(in the rows, 128 means zero)
A state moves one step at a time under one of 6 hidden systems, and each row is a state written as 26 numbers. Each run below is a few steps of one system.
mavus, run 1 (9 x 26):
[[185 119 143 124 122 151 102  97 110 149 147 117 145 113  82 168 142 151
  130 139 122 104 126  28  81  89]
 [101 147 112 117 104 110 157  62  81 131 159 130  85 141 100 183 192 130
  121 166 118  99 147 122 104 176]
 [122 189 107 169  64 112  90  96 132 168 161 159 134 143 145 103 128 167
  164 181 124  69 148 136 106 136]
 [137 149 119 168  97 161 137 114 114 146 155 120 157 116 121 148 145 207
  104 163 132  86 141  45 112  65]
 [118 127 127 118 112 123 126  89 109 157 150 120 112 146  63 202 172 119
  133 187 143  84 132  46 108 151]
 [123 165 115 165  73  93 118  57 106 171 159 160  82 134 115 135 162 174
  146 167 126  78 139 125  54 168]
 [116 192 111 160  71 144 137  94 123 169 153 148 162 121 146 136 153 214
  137 197 109  48 143  91 119  94]
 [149 141 125 143  86 156 110  90 104 162 172 107 153 129  78 183 159 156
  140 180 125  89 146   4 103 109]
 [121 151 115 159  89 111 143  53  82 164 178 137  76 163  78 186 181 152
  120 180 130  70 157  80  67 164]]
Pozug, run 2, 9 rows:
[[104 111 169 142 150  76 145 157 137 178  61 159 143 133 119 172 121 138
  125 180 159  94 113 146 128 129]
 [153 131 148  66 121 118  94  90 124 109  99 152 113  80 158 105 131 165
  134  68  99 149 108 103 104 117]
 [128 133 119 110 131 170 188 127 144 116 163  77 155 124 129 147 160  91
  142 141  82 135 116 137 165 154]
 [157 132 157 166 107 102  90 155 109 173 132 120 138 171 119 129  98  98
  143 129 138 139 172 126 123 146]
 [121 156 104 129 147 141 127 110 110  98 131 155  93 151 141  95 105 169
   80  98 126  96 128 146 118  83]
 [ 90 106 106 110 139 129 115 122 127  99 130 135 152  85 101 152 153 107
  150 179 148 129 118 138 156 110]
 [120 100 153 157 108 110 128 146 149 142 124 109 109 127 132 118 125 130
  138 101 156 186 126  83 121 177]
 [154 146 141 131 153 128 167 134 150 154 104 140 116 155 142 122 111 140
  112 117 107  84  94 173 107 133]
 [141 136 142  90 120 125  97 115  89 119 114 141 174  88 141 142 140 133
  143 140  93 128 148 138 141  82]]
fegir, run 3 (9 x 26):
[[125 112  75 154 137 148 185  96 114  83 191 111 106  87 124 114 170 106
  136 142 111 158 122 249 101 154]
 [ 82 155 156 176  67  87  91 182 144 177 100 144 176 141 173 104 102 161
  157 167 159 131 166  96 183 131]
 [171 113 121 111 190 175 119 126 154  96 117 131  99 148  94 116  94 142
   79  77 145 102  84  70  90  69]
 [ 93  90 137 105 143  95 175 113  86 114 118 124 120  92 108 194 185  92
  132 165 122 156 135 186 140 163]
 [138 160 150 129  72 103  79 135 159 160 118 136 131 132 182  64 100 144
  173  91 104 151 137 118 129 171]
 [153 131 100 144 171 189 173 146 160 113 152 105 154 132 114 121 116 142
   99 134 121  94  99 133 123  71]
 [107  99 154 114 135  90  99 138  67 126 101 134 144 126 102 184 139  91
  126 156 149 155 174 121 161 118]
 [133 145 119 114 121 117 105 114 147 115 131 141  69 154 151  72  98 124
  126  68 120 141 116 145 104 167]
 [117 121 111 159 135 144 166 149 165 127 137 123 166  95 132 123 141 144
  140 174 134 108  98 176 131 110]]
tuse, run 4, 9 rows:
[[147 111 142 140 141 125 108 130 158 140 112 137  99 137 111 113 104 155
  117 100 166 128  95  74  87 125]
 [128 117 129 102 148 147 177 108 117 119 130 117 131 108 109 172 169 123
  116 146 110 117 106 134 127 130]
 [136 144 148 120  86  98  96 110 114 154 124 138 134 117 143 122 137 131
  163 133 105 134 147 120 117 154]
 [150 148 117 144 125 162 149 127 141 125 153 112 114 154 136  99 113 146
  107  96 113 117 122 119 115 120]
 [132 134 124 135 135 136 117 137 119 139 136 130 162 136 101 155 130 111
  132 171 132 101 140 125 137 102]
 [117 129 122 131 110 115  91 100 113 119 139 149  93 130 113 122 128 146
  127 121 148 131 131  93 108 131]
 [119 135 112 136 127 144 161 114 156 128 147 120 117 126 123 123 145 137
  133 145 129 106  98 133 116 146]
 [149 122 158 140 112 116 124 129 126 164 116 125 152 111 124 144 134 146
  144 143 123 122 130 105 109 121]
 [144 140 130 108 126 141 128 107 118 125 131 125 108 146 124 129 131 136
  112 105 109 120 126  90 118 126]]
Pozug, run 5 (9 x 26):
[[106 109 150 192  86  89  98 144  99 180 129 128 143 131  99 162 128 147
  137 178 185 145 174  68 125 131]
 [129 146 121 120 138 127 138  81 145 123 118 160  46 157 122 111 127 185
   93  94 142  86  79  89  68 143]
 [131 124 121 118 122 128 159  87 119 143 144 131 164  57 116 170 189 144
  163 197  99  97 109 171  98 122]
 [133 144 155 136  59 117 109 117 122 167 144 103 133 136 136 137 143 153
  156 127 119 147 154  13 128 168]
 [178 151 112 151 144 161 163  90 138 144 167 115  81 180  90 135 130 131
  102 121 112  70 104 121  64 144]
 [125 143 125 150  96  98 113  85  65 154 142 157 142 103 115 170 164 160
  140 195 124  90 172 154 102 106]
 [ 97 155  99 127  78 139  93  79 141 122 163 138  96 121 127 112 148 179
  139 138 142 114 116  28 115 146]
 [154 110 117 173 134 146 181 101 155 155 165 105 112 123  72 162 161 134
  131 175 146  98  93 115  64 157]
 [136 149 165 150  80  75 125  92  90 196 109 156 122 126 136 168 158 187
  135 157 124  95 155  98  84 142]]
vaki, run 6, 9 rows:
[[234 133 124  98 162 199 137  85 150 114 167  95 107 141  94 123 124 121
  113  66  80  98  83  69  51 108]
 [106 135 118 145 109 119 153 108  36 125 163 115 174 102 119 187 184 106
  135 202  95 130 200 210 161 111]
 [ 96 185  92 137  80 118  40 115 145 117 156 162  78 191 146  53  79 139
  138 102 153 108 149  85 142 160]
 [149  96  92 187 176 185 178 130 162 112 159 111 129 103  81 133 130 167
   97 157 169  97  83 128  77  71]
 [ 70 121 159 119  91  66 114 117  82 163  92 154 137 106 123 192 167 156
  141 186 150 129 162  83 154 144]
 [161 161 122 113 111 138 127  76 155 135 150 131  56 154 138  88 125 159
  125  72 106 109  92  92  62 178]
 [155 143 115 153 116 163 176 117 125 147 159 107 193  88 128 153 164 150
  146 189  88  90 130 166 120  92]
 [109 165 128 122  74 118  64 110  80 132 145 137 128 158 133 132 124 142
  130 127 129 131 193  45 155 124]
 [141 131  80 148 154 167 148  91 133  98 181 121  70 157  85 121 132 128
   97 123 142  89 104 130  81 130]]
fegir, run 7, 9 rows:
[[152 132 134 159 138 145 160 159 187 166 129 115 153 151 112 129 120 118
  149 162 132  90  88 131 117 146]
 [153 121 159 124 123 117 112 121  69 136 106 138 150 103 128 153 134 159
  112 121 113 135 161 110 113  78]
 [105 155 110  80 132 138 119 104 128 104 135 134  95 160 129 122 138 102
  124 111 106 113 120 115 153 158]
 [144 112 110 171 112 132 119 129 140 138 168 114 136 113 108 114 130 114
  158 151 139 142 128 153 100 143]
 [115 143 147 156 114 116 139 145 110 152 102 140 130 150 154 129 117 177
   98 124 136 114 150 109 140 109]
 [132 131 121  90 150 135 110 108 143 113 116 147 115 128 102 137 130 122
  129 132 132  95  92 103 116 121]
 [122 109 126 138 108 122 145 108 107 121 150 109 123 102 131 142 160 120
  141 128 122 165 137 136 120 151]
 [130 155 142 149 106 119 138 142 149 161 120 126 130 166 146 114 114 131
  135 127 121 111 135 120 134 151]
 [155 136 121 129 142 144 122 116 120 125 132 141 138 119 112 133 125 142
  120 139 124  96 117 132 104  85]]
doko, run 8, 9 rows:
[[123 110 136 144 131 126  91 177 130 116 121 121 132 156 134  89  78 102
  124  90 158 174 149 111 164 120]
 [126  93 118 108 195 136 142 149 137  88 105 126 107 134 113 122 108  89
   96  97 142 144 104 177 140 115]
 [101 110 141 111 137  92 101 158 128 117  90 149 158  92 144 120 119 102
  159 144 137 160 127 191 166 127]
 [122 118 146 107 133 135 122 172 159 106  98 112 145 123 165  89  95 112
  130  78 120 179 115 119 175 136]
 [153  91 150 113 179 133 142 175 139 115 109 102 150 141 110 134 106  54
  122 102 127 160 120 170 156 127]
 [117 120 131 110 147 102  94 160  98  97 102 143 136 129 145 102  96  81
  129 103 123 170 158 199 176 116]
 [107 118 108  99 159 151 116 171 166  81 112 124 150 116 152  82  97  95
  135 106 130 154 103 165 188 113]
 [117  75 147 136 164 124 126 202 149 113 102 106 161 120 119 117  92  67
  132 117 159 191 124 159 175 130]
 [115  98 149  96 169 102 109 177 127 102  77 140 120 147 146  98  85  71
  112  73 140 178 133 185 175 136]]
vaki, run 9, 9 rows:
[[117 144 173 125  80  73 128 120 122 171  94 138 117 127 172 126 140 146
  153 119 106 146 145 133 125 186]
 [179 161 132 105 136 171 145 125 160 131 136 112 140 141 150  99 113 138
  124  91  78 103  98 118 115 113]
 [139 114 130 123 129 145 118 133  82 109 143 111 177 104 106 159 144  99
  131 154 116 149 165 133 157  90]
 [101 137 113 135 117 108  98 126 110 115 141 136  82 178 123 110 109 100
  113 113 152 144 156 129 144 162]
 [132 123 107 156 155 136 142 139 169 127 126 148 121 123 119 104 110 142
  124 145 150  96  87 173 101 111]
 [101 112 154 123 116 110 129 141 122 139  90 138 157  90 146 145 142 165
  130 143 141 148 129  87 150 105]
 [145 117 146 102 133 127 136 112 136 128 122 109  96 150 116 144 134 103
  124  91 117 147 112  81 117 172]
 [162 135 132 138 137 123 146 127 117 145 138 121 142 125 129 130 135 110
  142 146  93 112 128 202 106 135]
 [112 160 128 121 104 132  93 136 117 119 119 139 152 128 159  97 110 149
  128 120 112 128 152 123 163  98]]
mavus, run 10:
[[131  57 142 135 189  91 108 150  74 102 107 144 108 129  70 171 113  59
  103 127 176 172 152 188 116 109]
 [ 57 133 116  97 128  87 103 130 154  97  78 182  75 124 172  74 110 155
  127  91 160 145 100 156 154 159]
 [150 106 128 141 144 168 161 180 219 125 123  95 174  83 152  80 107 135
  160 112 125 150  61 146 134 121]
 [160  76 201 105 156 109 160 172  98 146  79  88 155 128 134 169 126  81
  116  81 104 199 147 131 148 143]
 [143 149 127  61 172 118 106 113 118  93 104 151  81 168 144  96  98  75
  112  59  88 128 118 195 134 149]
 [115 115  92 132 141 149 113 155 134  67 143 130 161  77 161  68 109 113
  144 117 129 170 127 220 164  89]
 [108  88 150 138 144 132 130 205 144 107 104  91 147 145 136 115  90  88
  111  87 168 210 139  92 200 131]
 [155  84 149 115 208 119 142 159 154 114  82 132  81 162 108 119  92  76
   95  68 148 145  84 180 102 150]
 [108 107 141  83 161  94 126 146 135  94  66 163 139  67 176  98 119 121
  142 103 114 167 103 238 154 115]]
doko, run 11 (9 x 26):
[[ 90 113 142 106 112 110 119 132 140 149 108 129 164 105 105 173 160 118
  167 189 144 114 117  78 160 145]
 [168 120 153 144 101 118 115 112 119 137 141 108  92 132 139 102 120 141
  131  66 122 184 136  96  86 164]
 [140 153 131 115 159 138 189 119 126 139 119 130 123 159 127 153 137 122
  104 141  88  70 112 180 120 125]
 [124 149 122 128  91 128  65 123 101 133 137 148 171 104 129 123 125 142
  154 163 126 117 164 112 141  87]
 [115 122 101 141 120 163 153 116 138 100 166  97  98 136 122 116 138 138
  104 101 144 153 115  72 126 145]
 [136 117 137 157 146  99 143 130 137 162 122 140 108 152  93 154 126 107
  136 160 158 101 118 167  92 160]
 [121 156 138 119 110 105 105 111 104 135  94 167 131 108 162 111 121 195
  115 118 118 108 142 128 122  90]
 [132 124 122  98 126 169 147 114 152 115 142  98 146 103 115 146 159 128
  138 135 110 124  99  62 140 128]
 [152 113 144 166 103 110 134 124 107 158 158 104 114 147 105 141 136  99
  142 129 132 159 155 132  96 176]]
tuse, run 12, 9 rows:
[[157  95 139  84 158 135 130  99 139 124 125 115  88 143  68 171 150  87
  128 118 134 118  87  70  92 164]
 [137 147 131 135  96 108 162  74  87 149 150 133 113 103 139 153 182 153
  138 153  85 116 149 181  86 158]
 [154 191 134 135  79 147 104 123 158 159 138 136 154 135 169  82 111 177
  151 121  95  85 124  92 120 110]
 [171 120 115 145 143 183 126 133 123 118 175  87 145 150  79 144 121 101
  110 129 134 119 133  67 120  97]
 [ 99 139 115 140 105 101 122  93  82 143 151 140  99 161  90 171 159 123
  120 177 146  96 165 114 111 151]
 [132 163 102 146 104 127 113  87 164 142 144 162  95 116 137  91 126 189
  145 138 132  76  90 129  67 137]
 [158 127 126 142 114 174 149 123 157 143 150  96 172  91 114 141 155 161
  142 155 115 111 104  60 113  98]
 [148 133 153 117 104 122 123 103  99 163 143 109 113 168  93 181 146 110
  130 135 120 117 150  42 113 164]
 [158 172 106 141 116 134 143  69 112 145 166 143  81 158 122 124 142 148
  119 132  94  67 130 158  65 146]]

Name the system that made each run.
run 13, 2 rows:
[[116 129 130 150 141 132 218 139 156 144 117 119 141 117 150 133 148 149
  117 146 112 111  99 199 131 143]
 [158 135 173  99 116 108  74 146 122 155  90 138 177 120 149 128 107 120
  158 119 105 134 146 106 144 108]]

mavus
run 14:
[[156 122 123 142 138 152 140 104  98 117 143 124 104 125 111 130 130 166
   90  98 127 126 129  96  85  91]
 [ 89 131 118 110 129 116 133 112 118 130 128 137 134 124 107 166 159 107
  137 184 134 101 128 135 148 145]]

mavus
run 15 (2 x 26):
[[ 97 153 137 109  69 146 146 120 122 126 131 103 186  80 184 130 170 174
  150 138  81 150 148  73 184 119]
 [176 134 130 131 137 172 117 148 139 138 166  83 128 203  80 139 101  62
  122 110 122 119 133  59 134 143]]

fegir
run 16, 2 rows:
[[155 129 144 185 116 117 128 160 150 158 117 138 151 115 152  93  94 173
  134 122 142 130 126 151 101 101]
 [109 127 147  91 152 132 142 139 108 119  93 122 132 147 122 167 135 130
   85 121 127 119 130  74 174 101]]

doko
run 17, 2 rows:
[[151 103 134  94 132 134  98 150 160 108 126 108 164  92 137  98 116  69
  182 109 109 178 110 159 155 145]
 [110 108 154 165 124 109 164 172  86 127 120  94 122 157 150 129 119 114
   91  93 137 195 176 152 165 143]]

tuse
run 18:
[[124 129 167  98 162  42  96 135 123 147  51 194  86 146 148 109  95 103
  140 106 131 125 120 248 105 165]
 [116 149 110  87 128 164 117 136 169  75 106 141 164  56 207  42 108 184
  134  77  93 146  90 152 165  70]]

mavus
run 19:
[[210  92 149 141 162 161 147 141 176 134 132  87  95 142 105  97  93 112
  118  54 130 159  78  97  64 148]
 [131 149 158 124 151 101 193 135  68 155  93 138 153 144 147 175 146 129
   95 151  84  94 162 220 148 108]]

Pozug
run 20, 2 rows:
[[160 113 172 125 159  87 105 143  95 161  86 145 115 176 101 162  99  95
  106 114 141 124 150 134 109 130]
 [110 148  93  90 143 139 126  84 100  73 133 155 100 103 147 106 136 151
  109 112 104 111 124 185 122  97]]

tuse
run 21 (2 x 26):
[[135 120 122 157 147 126 201  92 151 133 132 133  56 124 128 121 154 177
   96 104 130 112  76 159  55 168]
 [153 155 162 105 110 130 142 126 145 171  95 136 205  76 156 150 154 170
  165 172  76  84 107 126 131  93]]

tuse
run 22, 2 rows:
[[198 106 120 158  93 155 106 113  94 128 217  63 173  99  99 135 152  55
  187 144  89 188 173 151 104 150]
 [ 86 186  94 180 108 123 159 139 104 128 162 139  72 231 154  88  99 130
   79 109 132  99 172 185 152 161]]

doko
run 23, 2 rows:
[[113 115 121  97 166 145 146 117 161  99 103 137  95 119 118 123 127 150
   99 103 148 115  69  97 117 119]
 [132  99 144 108 121 113 147 123 122 135 123 113 154  76 121 164 169 100
  166 154 109 153 123 152 126 152]]

tuse
run 24, 2 rows:
[[136 172 125  82 152 139 127 141 176 114  90 157 144 123 184  67  97 138
  136 101  86  88  83 201 145 108]
 [150  86 136 108 137 167 118 165 122  88 134  78 191  63 137 117 128  99
  145  98 106 205 133 118 167  87]]

mavus
run 25, 2 rows:
[[148 115 174 134 165  91 188 129  81 157  76 147 127 124 137 174 144 151
   83 125 109 118 140 195 102 101]
 [104 172 122  45  94 116  67  87 114 104 115 161 138 105 164 109 144 130
  167 120  79 121 137 112 165 135]]

Pozug
run 26 (2 x 26):
[[173 126 137 163 140 138 147 142 141 162 149  98 131 173  92 142 116  87
  133 137 127 110 125 134 101 152]
 [132 151 137 137 118 105 123 108  73 139 114 162 129 124 145 133 131 168
  107 136 112 104 162 170 109  90]]

fegir
run 27 (2 x 26):
[[161 102 165 129 139 111 101 150  89 141 109 120 139 150  98 163 114 102
  113 115 138 153 162  96 128 110]
 [102 150 102 100 142 122 132  91 101  94 136 149  73 149 130 117 135 123
  100 113 117 114 130 163 131 138]]

tuse
run 28:
[[126 131 142  96 145 101 122 104 148 127  96 153  40 172 125 113 118 126
  109  73 142 122  92 103  94 187]
 [150 140 116 130 130 138 162 107 130 132 140 133 165  70 147 120 157 146
  155 159  81 108 112 233 100 112]]

Pozug
